Each path below is one point turned by a fixed rotation once a step. After each direction that follows a path, write how fast that rotation turns it, in degrees each step (0 if it stays still).
Each turn is a multiple of 5 degrees from 10 to 175, or 0.
Each row of a path follows its step; steps can be skipped.

step 0: [  6  10   5   6  -8   6 -21   9  -5   2   6 -12   4  10   0  -3 -13  -1
 -10   8  15   3   1   4 -16  -3   0  -1  -9   3  -1  -2  -1  -7   0   4
  -1   5  13 -10  -6   4  -2  -9 -11   4   1]
step 1: [ -1  -8   6  19   1  -5   3  -5  -1  -6  -1  15   5  -3   6  -7   0  -8
   3   3   7   4  12  -2  -3  15  -1  12  -9  -3   6   2   9  -1   1  -4
  -3  17  -4  -4 -14   8  13   3   0 -13  -8]
step 12: [  0  -1   8  -7  -3   2  -6   7 -10  -4   7   1  11   1  -7 -12  -2  10
 -10   7  14  -3  -4   2   4  20 -13   9 -13  -6  12  -5  -4  -2  -5   4
  -6   2  -7  -6  -2  -3   1  -5 -17   2  -8]
step 14: [ -1   5  16   1   7  -6  -8  -3  21  -7  -7  12  12   8  -5  16   1   3
   2  -1   0   1  -5  15  -9  -2 -16  -1   3   0  -5   3   8 -10   2   8
   1   9   5  -5  -8   0  -2   5   6   2  -7]
step 20: [ -4   8  13   6  -3   0   0   1   4 -11  -2   6  -2  14   3  13  -5  -4
   2   6   3  11   0  15  -7   0 -13 -15   9   0   5   2   0   3  -2   3
   4   7   7 -20 -14   5  10   2  -4  -4  -7]
step 21: [ 12 -14   9  11   7  -3 -18 -12  16  -1   7   2   0   6   0   8  -5   3
  -1  -6   6  -7   5  -3  -3   7   9  -3  -3 -10   4  13  -2  -1   2 -11
 -11   5  -4  12  -9  -4   8 -10  -3  -1   0]
step 22: [  3  -1  -2   7  -4  -1   2   2  11  17  12   0   8   6 -11 -11  -7  -6
  -7  -1  14  -2   4   9 -10   6   2   8  -4 -13  -4 -17   4   2  -1   2
   6 -18   1  -4  -6  10  -4  10   0   2  -5]
step 26: [  1   5  13   6  -6  -2   3  -5   5   3  15  14  -6  10  -2   5  -8   1
  -9   2 -10   9   3  13 -11   2  -2 -11   2   4   5  -2  -3  -1 -13   5
   2  18  -9   1 -15   4   8   5  -7  -2  -7]
step 27: [ 11  -5  10   8   5   7 -16  -7   9  -3   0  -3   5   8   8   4  -5   2
  -2  -2  22  -8  18   5 -15   5  -1   1  -3   6   2  -2  -6   3   2  -4
  -5  -8  11   2  -1  -4   8 -11 -10  -2   5]
Speeds:
[ 0  1  1  0  0  0  2 -4  3 -2 -2  0  6  2  0  3  0 -1 -3  1 -1 -1  2  3
 -1 -1  4  0  1 -2  3  4 -6  1 -2 -1  2 -1  0  1  4  1  2  2  1 -3  0] => 60
[-2  4  1  6 -3  1 -1  2 -4  2  1  0 -1  1  2  2 -1  3  0 -2 -1 -2  2 -2
  2 -1  1 -1  3  2  1 -1 -5 -1 -1  3  3  1  4  0 -1  2 -3  4 -2  2 -1] => 110
[ 0 -4  2  3 -2 -1  4  4 -2  3  0  2  2 -1  2 -2 -1 -5  1 -2  6 -1  0  1
  2 -2  3  4  0 -1 -4  3  1  1 -3  1 -2 -1 -1  0  1  2  0  1  3  0  1] => 120
[ 2  2  1  0 -1 -4 -1  0 -3  2 -2  0  1  2  1  3 -5 -2 -1  0 -2  5 -1 -1
  0 -2  6 -3  3 -2  0  2  3 -1 -1 -2  0  1  0 -1 -4  1  0 -6 -1  0 -1] => 70
[-4 -4 -1  2  2  1  2 -2 -5  2  1 -1 -1  4 -1  2  0 -1  1 -4 -5 -3  0  0
  0  0  1  1 -2  2  3 -3  4 -2  0 -2  0 -1  0  0 -1  1  5  2  1 -4  0] => 175
[-1  0  4 -1 -2 -1 -1  3  5  0  0  0 -6  4  1  3  1 -1  2 -3 -1 -1 -1  0
 -4  0  1 -1 -1 -2 -1 -2 -4  4 -2 -2  1 -1 -3  2 -1  1  1 -2  0  2  4] => 65

step 1: [ -1  -1   3  10  14 -11  16   6  -2   1  -5 -14   2   4   1  -6   3  -2
  12  -7   4  -7   2   2  -3  -5  -7  -1  -5   3   0  14  -5   5  -3  -5
   1   0 -15   9  -7  -9   2  -6 -17 -12  -5]
step 2: [ -3   1   5   0 -13   2   5  -8   6 -10  -9   6   2  -4  -1   9  -7   1
   4  -3   1  -2   8  11   1  12  -6  -9 -12  -9   6  12  12   6  -6  -4
  -6   0  16   8 -12   9  -3   4  -1  -6   9]
step 3: [ -4  -1  -6  -3  11  -1  10   0  -5  -6  17   4   2   9   2  11  14  12
  -1   0   5   1  10  -3  11   2  -7  -5  -5   5  -9   2  -2 -14   8 -10
   9  -6  12   6   6  -5  -5   5   7   1  -6]
step 6: [-11  -8  -6   1   7  -5   1   2   8 -12   5  -4  -3 -15   3  11  -4  -7
   5   4  17   6   1  -9  -7   2  -4   6  -4  -3   1   7  -5   8   6  11
   2   4   9  10  -2 -11  -8   6  -8  -8 -11]
step 18: [-10  -6   7  13   1   5 -11  -3   3  -4  -5 -11  12   5  -6  12   4  -3
   5  14  -5   6   9 -14  -2   3  -2  11  -9  12   9  -8   4   1  -5   3
  -4  -2  -1   5  -7   5   6   1 -12  -7   4]
step 20: [ -4  -4   1 -14  -9   4   9   4   5   2 -12   9  -5  -5   2   0   0   1
  12  -7  -3  -4  -3  -1   1   0 -16  14  -3   5   7  -8   0  -9 -11 -12
   1   6   4  12   8   9  -8  14   7  -2   0]
step 23: [ -1   0   7   7   4  -2   2  11   6  -7  -9  -4  -4  -7  -1   3  -3   7
   3   5 -10   0 -14   7   3   1   2   8  -2  12  -1  -8   8   6 -11   0
  -4   0   3   3  -8 -24   7  15  -2  -3   9]
step 25: [ -8 -13  -1 -10   7  -3 -12 -13   0  -7 -11  15  -2  12 -14   1  -3  -5
   0   6   0  -2   5   5   0   4  -1  -4  -8  10   6  -4  -4  -6   3  -2
   1 -11  -3  12   3   4   2  11   7   7  11]
step 26: [ -3   4   8  -9   1 -13   8   1   4  14  -2  -4  13  -2  -9  -5   2  12
  -1  13   1   1  -4 -10   2 -15 -16  -2  -5  13 -11   1   3  -1  -7 -10
  -1  -4  -2  -8   2  -4   7  -2  -1   7  -8]
Speeds:
[-1  1  2  2  7 -3  0 -2 -3  0 -1 -1 -4 -2  1  3  2  1  1  2 -4  3  0 -2
  1 -2  1  2  0 -2  1 -2 -1 -2 -1 -1  2 -1  0  1  1  1 -5  2  2 -1  5] => 145
[-3 -1 -3 -2  0  0  0  0 -1  1  2 -4 -2  6  0  2  1  3  1  3 -2  2  0 -3
  1  3  0 -4 -3  1  3 -4 -2  2  3  2 -1 -3 -4 -1  1  1  4 -2  0  1 -1] => 100
[ 0  2 -2 -2 -3 -1  1 -2  1 -1  3 -1 -4 -3  0 -2  0  0 -2  0 -5  0  2  2
 -1  4 -6  4 -1 -2  1  1 -3  2  2  3  5  0  4  1  1  0  2  1  0 -2  0] => 100
[ 1  2  1 -3 -2 -3  2  0  0  3 -4  0 -1 -1  1 -1  4 -1  4  2 -1  1 -1  3
  2  0  0 -4  1  0  3 -3  3  2 -3  1 -3  0  7 -1  0 -1  0  1  2  0 -3] => 120
[-4  1 -1  2 -4 -2 -2  4 -5  1  0 -1  7  0  0  4  2  2 -1  1 -1  1  0 -1
  0  2 -4  1  3  1 -3 -2  2  0  1 -1  0  0  1 -2  1 -3  0  2 -1  0  4] => 140
[ 2 -5  1  4 -1  2  0  3  1  4 -2 -2  1  3 -1 -1  3 -3  3  3 -2 -2 -2  3
  2  3 -1  3  2 -5  1  2 -1 -1  1  0  3 -2 -2  1 -4  2 -2 -1 -1  3  1] => 110
